In the data rows, the value 128 means zero.
Here are some points, each followed by its number:
172:113:112:119:114:112:107:165:106:165:109:181:113:107:119:156:113:154:114:189:111:103:110:169:114:102:210:102:166:111:107:113:158:111:176:110:128:107:105:158:112:109:113:110:156:108:113:218:189:109:111:116:101:109:105:170:181:162:118:168:106:117:110:107:111:107:118:109:115:108:107:165:111:108:111:167:170:110:113:173:111:114:112:113:194:108:114:112:170:110:100:111:107:113:112:111:112:106:113:128:111:108:111:109:185:113:240:113:107:111:194:185:114:159:155:114:115:110:206:175:176:109:111:109:91:176:108:113 0
144:113:111:111:115:109:159:182:110:166:115:175:114:108:110:198:114:154:113:184:115:112:108:159:111:108:195:114:111:114:106:113:145:112:203:111:114:108:106:154:111:108:113:109:159:112:115:208:170:113:111:157:116:117:110:196:161:164:105:183:100:116:114:108:150:112:101:107:103:107:106:152:111:113:100:109:160:108:111:181:110:113:114:110:197:103:112:111:198:112:102:113:111:112:114:111:112:112:111:123:112:111:109:108:174:118:211:109:109:112:170:171:111:159:150:114:114:117:200:179:112:124:112:122:108:161:109:102 1
110:114:110:110:113:110:108:188:111:154:113:154:112:108:110:211:109:160:111:202:111:106:110:183:166:121:196:114:224:109:109:114:119:111:114:150:106:111:106:166:113:109:113:108:109:112:115:233:151:108:111:104:117:107:112:193:190:108:109:160:161:108:108:107:110:109:110:111:98:111:106:151:109:111:104:193:146:110:113:174:177:112:111:112:187:106:214:117:150:112:117:114:112:111:112:111:112:112:108:116:113:150:110:108:150:107:209:110:111:112:205:180:113:195:109:117:101:102:199:190:113:126:112:150:101:174:109:120 2
111:175:111:108:115:112:149:211:109:152:112:110:115:107:110:221:107:161:114:179:112:101:163:173:170:100:163:106:230:111:107:113:110:115:116:150:85:113:106:177:108:108:113:110:113:110:112:187:103:108:110:111:131:111:99:190:183:109:118:173:119:106:115:107:111:109:114:108:97:107:107:138:110:114:118:178:140:109:113:167:206:112:113:111:148:118:218:111:105:109:105:111:114:112:106:112:114:109:102:102:115:156:109:108:124:147:181:109:109:111:219:155:110:185:112:113:109:116:151:151:113:115:113:153:96:170:108:153 3
121:179:177:111:113:109:143:182:109:172:109:110:113:146:105:219:109:167:110:183:110:115:168:190:170:99:160:114:216:110:107:112:111:110:110:111:100:153:106:180:110:109:111:109:112:111:115:183:114:114:110:117:117:119:115:177:165:110:119:180:108:106:113:107:111:109:108:111:148:106:107:148:109:109:110:196:98:110:109:150:177:111:113:112:115:121:235:107:114:113:111:115:112:111:117:112:112:110:117:98:113:186:111:109:110:155:158:111:143:112:200:154:111:166:108:115:144:105:112:111:114:108:111:145:114:183:109:109 4
110:203:227:105:158:109:155:173:109:153:112:103:113:157:108:201:108:180:118:181:109:94:198:192:175:98:105:118:240:111:106:113:108:111:111:115:105:151:106:190:167:110:113:110:110:113:114:145:112:116:149:111:112:117:115:169:160:107:111:177:122:109:112:107:112:159:101:152:205:108:107:154:109:112:166:158:101:110:112:110:194:111:112:111:111:111:244:114:110:109:110:107:112:111:103:108:113:109:103:118:115:204:110:110:112:177:118:111:182:112:198:113:112:117:119:113:112:111:111:109:116:106:111:151:104:179:109:118 5
111:204:239:160:167:110:156:162:114:151:116:107:108:175:112:206:109:182:112:190:116:113:197:192:187:108:109:119:225:111:109:114:110:108:107:112:99:160:106:180:185:108:114:171:111:114:114:110:108:113:166:106:116:110:112:169:108:108:119:189:122:115:116:108:108:172:110:168:211:108:107:156:111:115:197:112:112:159:112:111:181:112:112:112:112:105:248:111:111:110:100:112:107:112:109:110:111:105:106:120:114:208:110:108:116:189:93:107:209:112:181:114:110:107:115:114:114:112:101:107:113:108:112:160:107:181:109:114 6
115:188:246:166:168:110:149:151:107:151:109:109:112:189:106:215:111:179:112:165:111:104:184:186:190:117:111:112:202:110:106:112:109:153:111:110:89:181:105:195:199:109:113:193:111:111:115:108:104:108:175:112:112:107:103:109:111:108:99:188:111:115:113:107:114:172:111:168:187:107:108:156:109:111:198:111:107:160:113:110:157:112:111:110:118:108:244:114:104:113:116:113:112:107:111:111:111:107:112:117:111:205:111:109:105:191:108:109:229:112:160:113:111:111:106:114:110:114:108:108:113:110:112:159:113:163:108:113 7
106:238:221:161:188:111:184:154:108:122:117:110:173:171:109:91:109:201:114:180:110:109:216:207:191:125:105:108:206:111:106:114:110:172:107:115:105:180:104:173:223:109:111:222:113:111:115:116:108:107:179:112:118:114:99:111:187:107:119:162:102:110:113:108:114:214:115:109:217:107:107:107:112:109:229:108:104:186:112:109:110:111:111:113:102:123:182:108:111:110:105:111:109:113:111:111:111:104:116:116:186:237:111:109:108:203:120:113:195:161:113:159:113:121:109:113:153:107:113:109:113:104:114:207:111:184:109:119 8
103:244:208:116:211:110:202:157:109:120:112:111:180:184:167:121:116:207:112:187:113:100:227:211:181:87:106:122:182:112:110:112:112:195:111:111:121:177:105:178:236:110:112:236:111:112:115:105:103:108:180:106:104:119:117:111:195:108:103:157:125:107:118:109:111:229:116:160:221:106:106:107:109:113:246:106:103:190:113:111:110:112:113:113:115:110:113:112:106:112:110:113:109:111:107:111:112:109:113:109:187:242:110:108:159:188:115:108:182:188:112:111:112:110:123:114:157:111:117:109:114:116:114:217:105:171:109:104 9
155:188:141:110:204:110:208:146:108:134:118:107:112:172:149:116:112:189:116:158:108:118:204:175:111:104:146:105:112:112:108:112:111:189:149:113:95:161:106:203:189:109:109:206:109:112:113:108:102:113:203:165:116:113:112:109:182:109:113:170:99:111:110:108:112:184:114:110:185:109:106:105:111:112:177:109:103:109:113:112:110:113:112:112:117:117:149:111:109:113:122:114:110:112:106:110:112:111:108:101:112:186:110:110:187:110:106:109:191:204:112:156:150:116:103:113:114:116:103:115:115:124:112:171:114:179:107:120 10
109:198:179:112:213:111:189:155:113:105:112:106:165:192:108:88:113:163:222:159:111:176:229:108:111:104:102:109:111:108:109:112:104:207:112:112:105:106:106:176:212:109:112:219:111:116:186:105:105:109:165:204:184:111:108:142:107:108:107:152:115:106:111:107:109:225:109:185:200:108:107:148:111:117:255:108:104:165:112:111:111:113:112:112:114:125:109:111:107:110:114:110:108:115:112:108:112:111:118:130:112:194:111:109:114:217:113:109:184:254:112:113:175:117:109:112:108:108:125:109:115:176:112:169:105:148:109:114 11
177:163:112:109:208:110:188:149:110:174:108:110:112:181:109:88:112:159:143:146:112:143:184:158:121:127:151:116:111:109:109:114:145:169:113:111:104:107:107:187:183:109:115:191:114:114:141:118:112:115:167:189:107:120:100:107:109:109:115:156:114:110:113:107:111:206:107:109:136:108:107:139:109:104:193:109:113:110:114:111:111:113:113:113:112:118:112:117:134:111:111:114:111:110:104:113:113:105:102:109:113:162:110:108:160:158:105:112:179:216:111:114:115:112:122:116:160:108:111:115:112:111:112:144:117:140:108:116 12
185:172:160:114:203:110:176:109:110:190:110:110:109:193:112:107:107:162:114:167:114:179:193:160:117:118:155:109:112:105:107:113:143:171:110:113:112:111:106:181:179:109:153:200:113:115:115:117:113:117:154:191:124:117:94:113:110:107:120:158:122:120:112:108:114:200:157:151:109:110:107:147:110:112:213:111:108:109:113:109:111:112:112:112:112:107:111:117:109:111:115:111:112:115:151:112:111:109:95:102:115:176:109:109:167:175:109:112:187:210:113:112:111:114:122:116:172:109:101:109:112:149:112:111:111:154:108:116 13
197:170:189:116:184:111:151:107:110:193:110:105:112:210:113:110:106:172:116:170:112:175:176:182:105:116:167:120:111:112:109:113:170:109:111:115:122:176:105:173:106:109:112:183:114:113:114:115:106:111:110:170:172:119:114:118:112:108:108:176:166:108:110:107:111:179:171:154:101:114:106:164:111:115:201:194:104:108:112:110:109:113:112:115:118:106:157:115:186:111:115:105:110:113:157:112:112:109:121:110:111:188:110:109:117:167:124:111:195:159:111:112:116:109:119:114:183:111:109:117:113:114:113:111:108:151:108:104 14
168:112:112:117:192:109:183:172:109:198:109:108:111:192:113:114:110:149:117:103:114:158:138:147:120:105:110:113:109:109:108:113:161:153:152:111:114:110:105:167:137:109:113:164:112:110:113:120:113:110:111:171:161:113:108:144:110:107:124:177:107:112:113:108:115:193:144:110:114:112:108:164:108:108:155:160:111:110:112:163:110:111:111:111:112:107:108:111:173:110:109:112:109:116:149:112:112:110:93:119:112:110:110:108:114:108:147:109:148:185:111:113:113:106:108:114:161:114:146:116:160:121:154:107:98:147:108:114 15
188:158:184:119:172:110:107:153:113:193:108:107:110:200:109:102:102:164:108:169:114:192:152:165:121:129:155:117:113:112:108:113:165:114:110:112:125:153:107:150:112:109:163:170:113:114:114:102:100:111:110:165:164:115:112:107:108:107:111:182:197:108:112:107:114:170:179:109:94:113:107:162:110:105:186:201:111:110:114:154:111:112:112:110:111:116:111:114:175:111:108:114:108:112:171:109:113:105:97:124:115:165:111:109:115:157:103:109:158:155:111:110:112:111:103:115:198:108:107:111:114:110:170:108:109:99:108:116 16
193:117:151:155:163:109:109:175:110:216:113:107:110:170:113:128:113:158:116:158:112:159:109:173:112:101:153:120:111:109:110:114:172:109:106:111:105:156:106:160:111:108:117:109:112:114:114:118:105:111:109:108:184:114:108:155:110:109:126:204:177:160:109:108:112:150:154:109:114:113:107:179:109:189:142:215:105:110:113:188:110:113:112:111:110:118:111:111:200:111:112:116:110:118:142:109:111:109:117:117:112:150:109:108:131:111:163:109:109:112:109:113:115:115:109:114:198:116:113:116:161:112:160:108:91:133:109:120 17
184:115:161:159:153:111:108:169:110:196:114:106:112:173:110:143:110:159:114:110:114:168:109:165:111:117:149:118:108:109:109:113:181:108:112:112:121:159:107:137:110:108:111:109:110:114:116:115:109:111:110:117:183:105:90:149:110:108:94:183:222:187:116:107:147:149:164:110:118:111:106:193:109:193:113:219:107:109:113:193:110:113:164:110:113:107:114:110:200:110:112:112:112:111:165:112:112:109:94:123:111:110:111:108:117:108:167:104:156:111:113:113:112:113:116:115:176:114:111:107:165:110:169:107:103:155:109:114 18
172:112:171:154:113:111:108:168:114:198:105:111:119:178:111:157:107:156:113:100:113:178:109:157:110:108:110:163:111:107:110:111:182:111:108:111:101:151:105:103:109:110:112:110:110:112:115:111:110:111:112:113:203:108:109:164:112:107:102:185:208:209:113:108:154:155:186:155:116:111:107:201:111:210:120:218:109:111:111:201:109:111:182:110:110:115:113:111:189:108:113:113:109:114:163:111:112:108:117:104:111:109:109:108:101:110:164:109:153:112:112:115:115:106:108:113:173:186:108:114:161:116:173:117:104:134:109:110 19
New points follow, each followed by the numbers of its two nearest points above, looking only along the 6 directions in which the numbered points spread most, nearest first.
116:107:108:150:115:164:107:107:169:110:116:170:109:107:109:166:119:106:112:95:110:117:107:110:112:114:107:112:110:165:168:113:110:111:151:156:179:150:145:115:111:163:163:111:109:111:115:127:161:111:109:102:109:113:145:102:111:175:104:101:118:107:147:189:144:111:137:110:105:109:165:106:110:111:114:107:95:110:114:111:112:112:143:110:166:118:114:111:122:113:106:115:112:112:114:110:114:152:165:118:112:111:197:157:104:109:102:139:110:112:110:116:156:186:168:113:114:106:112:144:112:162:112:115:161:112:191:107 : 15 1
118:116:114:117:114:109:107:110:106:108:118:109:115:108:110:115:206:109:118:112:111:111:111:109:110:174:106:166:113:113:107:113:107:112:107:196:186:107:200:112:108:217:157:111:209:193:114:111:183:189:110:114:103:108:147:113:110:193:150:116:115:113:109:181:193:111:113:110:129:107:107:108:113:114:115:110:110:109:205:110:109:218:111:164:157:102:112:176:115:241:173:179:192:206:109:112:228:221:191:213:113:110:111:169:112:115:111:164:111:111:110:113:110:110:199:115:103:106:118:110:113:115:113:104:165:105:178:95 : 15 1
114:113:105:113:115:110:148:108:108:106:114:143:148:106:108:106:106:109:108:124:146:103:109:108:114:134:134:114:149:110:108:111:124:113:112:113:128:111:106:118:152:109:111:110:114:113:112:107:118:107:110:170:109:112:102:142:109:109:99:111:109:114:137:107:137:108:118:110:150:109:107:138:182:112:98:110:140:109:184:110:110:137:113:233:110:214:113:114:103:155:131:157:145:115:160:150:112:106:123:113:204:149:110:109:111:118:106:107:115:112:111:111:171:109:151:168:152:106:117:110:114:128:194:112:118:152:108:139 : 15 12
113:113:110:167:115:183:106:109:181:103:113:148:111:108:108:167:103:106:109:111:113:103:108:107:105:134:104:114:113:158:168:144:105:109:142:173:162:150:152:106:114:181:170:110:112:110:113:121:159:108:111:113:102:113:163:110:111:178:104:102:97:107:109:175:114:111:113:109:103:111:156:108:110:112:116:107:86:109:114:109:110:112:144:112:148:111:116:146:125:113:106:111:110:113:110:112:111:166:181:151:114:110:188:153:127:118:115:107:105:111:108:145:114:179:146:114:100:108:102:146:113:149:112:117:174:114:206:110 : 15 1
112:112:117:115:115:110:151:108:109:105:111:106:178:105:111:112:108:161:117:197:177:209:108:113:113:97:150:117:111:112:108:113:199:179:114:114:122:110:107:113:109:110:114:180:113:109:219:107:112:113:111:116:124:160:154:117:113:107:167:111:176:107:112:107:161:153:111:203:182:115:107:162:184:190:170:106:117:109:112:112:111:113:110:156:112:216:112:114:147:109:162:248:239:113:224:169:112:110:113:108:110:160:110:110:107:114:105:107:107:113:111:113:114:105:102:115:177:168:104:113:112:116:233:114:102:106:109:203 : 15 17
116:113:185:110:114:111:107:107:113:122:185:103:222:183:110:110:106:109:221:109:238:112:192:113:120:186:109:107:112:189:160:183:110:109:112:112:108:186:106:100:211:109:113:205:112:115:191:105:100:240:111:111:109:252:96:111:111:107:105:114:100:109:199:109:111:112:107:209:171:215:105:106:255:112:194:108:101:201:113:113:222:112:111:112:114:107:112:116:113:109:118:224:113:114:202:198:113:109:165:112:183:111:110:200:118:182:97:225:109:111:111:111:201:109:118:114:97:182:115:115:113:119:111:186:103:103:108:117 : 10 12
114:113:171:114:114:111:106:108:110:116:190:107:219:172:113:104:105:109:200:105:208:110:176:111:118:204:108:118:112:198:168:191:116:111:109:109:102:173:106:102:204:110:116:191:107:112:166:109:109:228:110:115:113:248:96:121:113:108:124:114:111:115:206:109:114:109:111:198:104:206:107:107:253:110:172:113:105:210:113:108:233:113:113:111:109:117:113:111:115:111:105:194:109:109:196:176:112:110:168:117:179:109:110:198:112:172:113:230:108:112:164:113:191:114:118:115:123:173:115:105:111:116:112:190:103:113:109:104 : 15 10
116:117:112:177:113:157:107:108:157:114:113:149:114:105:107:159:146:107:109:107:110:99:110:112:109:141:102:114:111:176:157:110:109:105:110:170:171:139:153:121:110:182:158:107:155:146:115:118:180:113:111:117:106:115:150:108:110:202:106:104:109:105:142:193:156:107:108:111:107:111:160:106:110:110:120:111:107:113:152:110:110:149:150:110:171:108:111:117:116:113:119:113:112:112:115:109:112:186:189:98:112:111:172:159:121:113:116:104:111:112:112:115:115:175:181:116:115:120:109:110:113:110:113:112:174:112:206:108 : 15 1
114:111:186:108:115:110:107:107:109:111:202:107:248:212:104:118:111:106:191:111:232:103:208:108:116:90:106:115:112:234:178:187:106:112:112:111:177:191:105:105:205:109:110:209:112:112:112:111:115:207:111:112:114:255:106:109:112:107:97:107:117:195:252:106:110:110:113:220:212:218:106:106:247:111:183:111:95:229:111:110:223:112:168:112:109:111:180:113:109:112:104:112:113:112:227:113:112:108:97:106:113:108:109:220:116:187:112:244:216:111:175:117:187:114:108:114:104:199:114:108:114:120:111:198:90:113:107:128 : 7 6
114:114:111:147:114:160:107:107:150:118:175:107:109:171:106:101:144:110:119:106:114:117:109:109:115:160:101:116:112:150:174:174:110:110:114:157:155:171:160:101:110:139:177:107:108:112:113:111:108:156:110:111:117:159:153:112:109:108:118:112:137:136:119:107:110:108:107:110:108:140:178:109:110:107:113:109:91:177:112:109:110:113:109:112:113:111:114:145:115:109:112:110:110:196:109:114:112:145:154:128:111:111:140:137:120:112:120:167:111:112:109:113:113:141:98:115:114:168:110:103:113:137:112:110:159:99:108:122 : 15 17
119:112:117:109:114:148:107:110:114:120:114:109:109:164:159:99:177:109:195:106:196:148:158:109:119:196:112:110:113:111:142:112:110:108:115:112:101:110:150:98:110:111:153:151:111:116:200:109:109:185:111:113:186:183:237:104:112:108:113:108:116:144:113:107:110:106:117:163:103:211:152:107:149:107:194:111:102:227:112:109:109:112:110:112:111:106:112:116:116:113:186:113:111:154:105:194:112:150:167:165:111:108:109:110:112:160:105:109:142:160:112:114:176:104:102:116:105:119:110:108:111:109:111:116:176:112:109:132 : 15 12
123:112:111:121:158:109:156:108:114:110:119:108:164:111:107:106:108:155:116:199:112:191:108:113:119:105:149:115:112:113:109:112:183:174:113:111:111:112:106:116:108:109:112:110:149:110:216:95:111:110:111:147:101:113:171:107:149:108:157:104:151:109:111:108:150:144:106:182:176:107:106:166:172:180:160:113:100:109:111:107:110:112:112:162:110:190:111:103:147:111:157:215:228:111:199:159:114:110:108:123:114:110:109:109:143:116:85:107:112:112:111:113:110:113:103:116:158:109:107:107:113:104:237:118:104:112:108:180 : 15 17
111:118:113:173:113:163:107:108:167:106:111:159:117:107:106:152:111:107:116:116:109:124:108:107:122:129:108:120:112:176:163:113:116:111:145:162:170:145:149:107:110:173:159:111:112:113:113:103:156:111:111:101:107:113:153:102:112:188:113:109:109:113:142:189:146:110:114:111:100:107:162:107:111:111:120:112:104:110:114:111:110:113:148:113:167:108:111:137:111:110:111:106:112:110:102:110:111:168:166:102:114:110:184:158:109:116:131:139:112:111:112:111:138:177:185:113:118:111:100:106:116:157:114:107:161:97:198:99 : 15 1
110:177:111:186:189:233:107:108:223:107:201:107:107:140:112:89:103:109:157:100:113:109:109:111:179:132:102:104:113:112:163:233:109:112:116:185:141:194:160:138:111:110:111:109:111:114:117:114:114:112:151:112:114:109:145:124:109:108:102:107:102:112:115:109:114:110:159:109:112:204:182:108:110:111:113:112:111:146:112:169:234:112:110:111:104:105:166:116:102:110:109:107:109:112:103:107:112:111:133:105:246:110:193:155:123:154:108:108:111:112:110:111:149:176:102:114:120:124:103:234:113:155:113:209:166:88:108:110 : 15 4
113:115:116:119:114:112:107:107:109:118:113:106:190:108:156:126:117:157:113:171:174:191:109:108:117:114:157:116:112:110:109:112:170:172:112:112:115:108:106:114:145:109:112:165:116:113:202:116:110:157:111:154:101:115:106:115:111:108:164:104:105:113:109:107:112:150:114:190:176:114:108:107:189:111:183:150:106:111:111:107:109:113:112:164:113:221:112:107:155:112:160:230:187:112:170:163:153:108:113:117:114:162:109:108:111:164:94:110:113:112:150:113:114:112:92:114:172:107:124:111:112:110:197:109:96:96:108:243 : 15 12
111:111:114:118:114:111:106:108:196:102:111:148:111:103:105:169:108:111:111:115:112:107:110:109:118:145:110:107:112:111:165:114:109:109:147:155:109:113:162:126:111:166:210:109:147:111:116:122:143:112:112:114:107:107:167:104:110:165:124:106:100:107:144:177:166:111:170:107:102:144:156:107:110:110:99:112:162:110:144:110:109:111:113:113:161:108:115:112:114:110:116:112:111:114:106:111:161:150:171:149:113:111:181:110:103:114:124:145:114:167:111:114:144:171:186:116:111:104:99:140:111:114:112:115:191:107:171:115 : 15 1
110:115:114:112:114:112:106:110:109:109:187:108:110:106:106:106:255:110:223:101:255:113:109:110:110:198:103:117:110:112:108:113:107:111:112:110:222:108:219:117:109:248:112:109:248:255:115:200:196:181:112:109:104:110:106:123:113:251:182:106:102:107:117:227:185:110:116:110:104:113:106:107:109:113:109:110:107:110:255:111:109:255:222:247:112:106:109:198:103:240:255:191:188:253:110:226:224:255:229:115:112:110:110:212:131:105:116:110:106:111:112:114:108:115:111:255:112:210:108:115:113:112:111:116:232:118:190:119 : 15 1
108:113:106:115:113:110:108:107:168:110:163:109:110:108:171:106:230:106:178:109:111:113:109:112:121:217:110:121:112:111:108:113:109:110:111:255:187:110:196:100:113:240:254:109:255:201:115:202:184:164:157:113:109:113:110:112:108:182:219:119:200:202:115:195:197:111:110:109:116:109:106:108:110:106:105:110:197:111:181:108:111:176:113:112:158:110:112:115:107:190:102:158:182:158:112:112:255:188:206:109:113:111:110:109:116:110:116:205:111:112:107:111:113:101:106:114:118:170:114:110:110:114:114:114:99:97:107:123 : 15 1
113:112:113:163:114:111:106:109:107:109:194:109:208:109:104:99:107:109:111:109:112:114:170:110:111:158:108:164:113:245:171:185:108:114:113:113:196:184:106:114:170:109:111:175:113:118:115:111:104:161:110:109:115:242:108:101:109:107:130:105:110:185:248:107:112:111:113:176:178:180:160:108:219:103:106:110:115:206:112:110:203:111:170:110:106:115:184:114:116:110:98:110:110:113:199:111:114:111:103:113:113:110:110:212:112:160:103:242:242:112:166:112:167:102:110:115:111:116:101:113:169:169:113:166:106:94:108:103 : 15 10
115:111:109:117:115:157:107:108:112:111:108:110:111:177:145:123:190:107:231:111:200:147:175:109:119:172:108:108:112:154:147:112:109:113:106:111:100:113:145:117:109:109:167:110:113:113:175:115:113:147:110:115:179:172:226:114:110:156:102:106:114:171:110:108:107:163:142:157:114:187:108:110:112:106:189:107:114:204:114:107:109:111:147:113:109:120:113:117:96:109:185:112:110:153:107:181:111:110:132:100:113:110:110:109:113:108:121:105:191:196:109:112:151:112:111:152:116:97:108:110:112:113:113:110:172:100:110:121 : 15 12
154:114:106:115:114:151:106:109:149:109:110:106:112:109:108:98:150:107:116:106:117:110:110:107:109:108:109:149:161:157:147:114:110:112:181:145:120:110:147:97:108:143:112:108:168:185:114:203:174:112:111:106:100:158:129:115:111:146:143:110:115:109:164:164:147:108:104:109:109:105:171:107:109:108:110:112:171:110:112:110:163:112:209:111:146:114:115:160:113:110:114:109:176:111:118:113:113:106:105:176:111:110:168:162:169:114:119:144:109:112:113:112:111:110:189:114:108:105:110:100:231:124:112:118:109:110:108:107 : 1 15
116:115:115:182:141:208:106:109:198:105:176:105:109:137:109:148:103:108:115:109:113:111:108:109:112:137:109:124:113:111:177:204:116:112:115:170:161:200:159:104:114:163:187:109:112:117:113:111:108:148:112:120:108:115:166:106:110:108:113:115:114:112:116:161:111:110:109:110:101:156:171:105:111:112:99:112:95:111:116:111:109:111:112:111:113:114:143:113:107:111:100:113:110:113:111:110:112:144:142:110:192:109:194:168:110:113:110:151:107:112:112:111:146:158:116:114:108:141:116:170:111:165:112:160:164:100:149:94 : 15 17
149:115:115:112:113:110:107:139:115:140:111:111:109:107:108:110:116:142:113:180:110:121:111:155:149:114:168:111:113:111:107:113:150:147:112:112:124:114:105:90:108:109:112:111:114:114:160:111:109:110:111:173:102:114:112:109:190:109:141:111:139:114:113:108:112:140:110:107:113:112:107:108:111:171:110:142:142:108:114:111:109:113:114:109:169:171:110:104:151:114:104:149:115:111:152:110:112:113:121:112:148:150:110:108:160:111:173:110:110:111:151:164:112:109:113:153:177:107:221:107:113:118:189:108:111:145:108:153 : 15 17
106:113:114:177:115:173:107:109:164:110:110:140:111:107:114:179:145:108:109:112:114:100:110:108:115:128:101:109:112:163:157:112:107:109:114:171:163:112:154:101:110:186:152:110:151:114:117:116:180:110:111:112:108:128:163:105:110:197:118:108:112:114:111:182:150:109:105:110:105:112:156:106:113:108:112:108:119:109:148:109:111:112:145:112:154:124:112:144:104:144:112:112:110:110:119:110:113:186:182:145:113:111:176:155:109:106:100:109:112:111:111:146:109:168:152:114:114:116:111:111:113:109:113:105:179:118:216:97 : 15 1
111:143:173:119:113:111:107:149:107:113:115:109:159:107:111:117:107:141:157:108:115:200:194:112:114:90:110:209:110:111:106:111:164:163:113:113:99:114:107:117:108:109:171:107:109:114:169:99:98:109:111:111:203:112:189:181:110:109:117:105:178:159:116:107:109:166:175:162:157:108:106:139:110:110:157:179:100:111:114:111:111:112:113:109:109:113:110:103:165:111:191:106:111:158:158:158:112:106:100:102:112:150:109:109:115:109:94:110:117:172:111:112:109:110:101:114:163:145:110:112:113:116:165:104:107:94:109:161 : 15 17
165:120:108:121:114:146:107:107:110:101:108:104:116:112:111:110:161:109:109:113:113:106:109:111:115:119:109:167:179:153:109:113:111:111:146:175:117:107:146:108:113:149:111:110:168:218:113:212:155:114:110:109:107:177:97:110:112:108:190:114:164:148:149:176:106:111:105:109:107:111:176:109:110:110:113:111:162:151:114:112:111:113:217:113:169:101:114:112:114:111:90:111:198:111:117:110:113:101:103:155:112:110:109:157:155:116:122:177:177:112:160:114:113:106:176:170:116:107:112:109:178:122:111:154:102:99:108:115 : 15 1
110:113:115:174:113:186:106:108:191:120:151:139:112:106:106:171:105:105:110:108:110:119:110:108:122:152:105:107:111:140:172:157:106:110:138:179:169:168:155:115:108:178:180:109:113:113:113:113:144:140:110:117:102:114:168:104:112:157:108:113:123:109:110:171:114:110:113:110:119:143:160:106:112:110:111:110:117:108:113:110:110:112:136:112:106:113:114:117:103:111:120:114:110:114:100:110:112:155:168:176:112:109:191:161:113:112:93:144:105:112:110:114:112:183:108:115:109:115:111:154:113:151:113:117:163:103:186:106 : 15 17
109:110:109:115:114:110:107:109:106:110:113:103:117:107:111:131:219:107:110:103:107:106:108:111:117:197:103:118:112:113:107:113:108:113:107:202:170:112:205:99:113:226:113:110:233:211:115:113:201:182:110:112:106:110:111:122:112:211:187:106:113:109:109:192:209:107:107:110:118:109:106:107:111:104:103:108:108:109:213:109:110:234:112:170:175:159:112:179:115:241:188:167:204:208:109:165:235:226:206:191:113:110:110:174:112:115:101:164:107:112:112:112:115:120:207:113:101:158:121:107:112:113:111:115:176:105:179:113 : 15 1
116:117:114:126:114:110:108:107:104:105:115:107:112:108:110:113:207:106:114:130:105:102:109:111:111:186:105:155:110:107:107:113:117:113:117:203:166:112:202:101:113:218:115:107:217:210:114:119:187:185:111:113:112:112:96:106:110:198:177:110:91:101:109:184:201:107:108:110:116:110:108:109:111:108:97:107:108:110:205:108:113:223:113:164:173:164:113:190:113:246:161:178:203:209:110:158:229:224:214:195:110:110:108:171:115:105:107:168:111:111:113:112:114:117:203:113:122:117:108:115:114:113:111:112:166:102:181:93 : 15 1
110:118:109:110:113:113:108:110:114:105:119:106:177:104:182:123:110:149:108:110:178:160:109:111:103:102:143:103:112:114:108:111:154:156:107:110:109:107:107:105:146:109:107:145:111:111:175:115:116:172:150:160:117:104:112:107:111:109:91:108:151:106:115:108:108:154:104:172:165:111:106:107:173:106:176:150:152:110:115:112:109:111:111:145:108:210:113:113:171:149:99:201:112:108:105:154:165:110:96:99:169:155:111:109:111:168:118:110:107:112:109:111:111:112:124:114:181:108:104:97:113:112:159:108:115:137:108:235 : 15 12
107:116:109:107:113:111:108:107:208:103:109:140:111:105:111:155:140:106:117:113:110:103:109:110:118:151:108:149:111:112:160:112:109:113:142:113:125:110:166:109:113:155:203:109:147:115:114:114:138:110:110:113:115:112:166:109:111:157:110:112:113:115:113:168:158:110:180:109:100:147:151:108:109:108:114:110:163:109:150:109:110:112:111:111:145:107:112:108:99:110:113:111:108:110:103:112:166:151:174:161:110:111:171:109:118:120:120:143:113:185:113:113:152:163:185:114:110:103:112:142:114:107:113:109:208:99:165:104 : 15 1
114:242:200:109:173:108:108:199:114:117:114:107:111:104:230:103:107:175:233:119:112:168:110:112:192:100:110:107:149:110:107:113:113:173:112:111:80:110:107:98:186:110:113:168:114:110:193:122:117:108:177:106:156:108:171:226:144:108:128:108:121:108:108:107:114:187:113:165:234:170:106:168:110:108:197:105:169:144:115:108:111:112:111:114:107:153:110:108:108:113:123:111:111:113:107:162:112:111:102:105:236:164:109:109:112:167:115:111:112:180:112:109:113:109:114:115:101:108:108:185:113:110:112:172:99:196:108:116 : 10 11
112:113:115:117:114:111:107:109:114:138:114:109:114:109:107:104:120:156:108:153:118:178:109:111:109:111:109:114:152:113:107:112:182:151:113:113:107:112:107:115:111:108:153:111:112:110:167:111:110:112:111:106:161:108:164:167:150:108:174:158:200:204:116:109:158:152:165:155:109:108:107:144:110:148:114:185:124:108:114:110:110:112:111:113:150:99:112:110:177:114:110:148:159:183:177:113:114:112:96:123:113:110:110:109:110:117:153:112:108:111:156:110:114:110:115:116:164:156:109:108:113:116:198:110:97:99:108:145 : 17 18
159:116:108:112:114:111:108:110:110:95:107:107:111:147:185:97:230:108:216:108:168:106:182:111:116:144:98:109:111:187:173:112:149:112:114:170:145:107:150:107:111:169:171:110:113:115:114:186:114:110:111:115:103:161:97:111:111:109:150:106:251:215:154:106:111:110:103:109:115:108:182:106:110:112:115:111:97:152:114:110:109:112:216:112:114:106:112:158:151:111:159:110:155:114:115:154:112:100:151:105:112:109:109:108:105:124:109:146:176:111:111:114:115:110:109:115:113:172:100:110:196:102:113:162:100:122:107:115 : 15 17
149:113:111:105:116:172:108:108:179:119:112:178:108:106:111:110:112:104:112:110:112:101:108:112:118:115:105:159:148:111:177:113:111:114:205:114:156:108:148:118:108:110:110:109:110:153:114:158:175:109:112:112:106:114:116:109:110:154:165:112:103:109:142:158:151:109:109:109:115:145:179:108:111:110:123:114:137:109:110:149:162:112:169:112:155:118:110:190:118:109:105:112:161:110:114:117:113:107:105:171:115:107:216:147:107:123:192:112:110:112:110:114:115:183:179:116:122:115:106:149:222:112:112:110:103:100:179:109 : 1 0
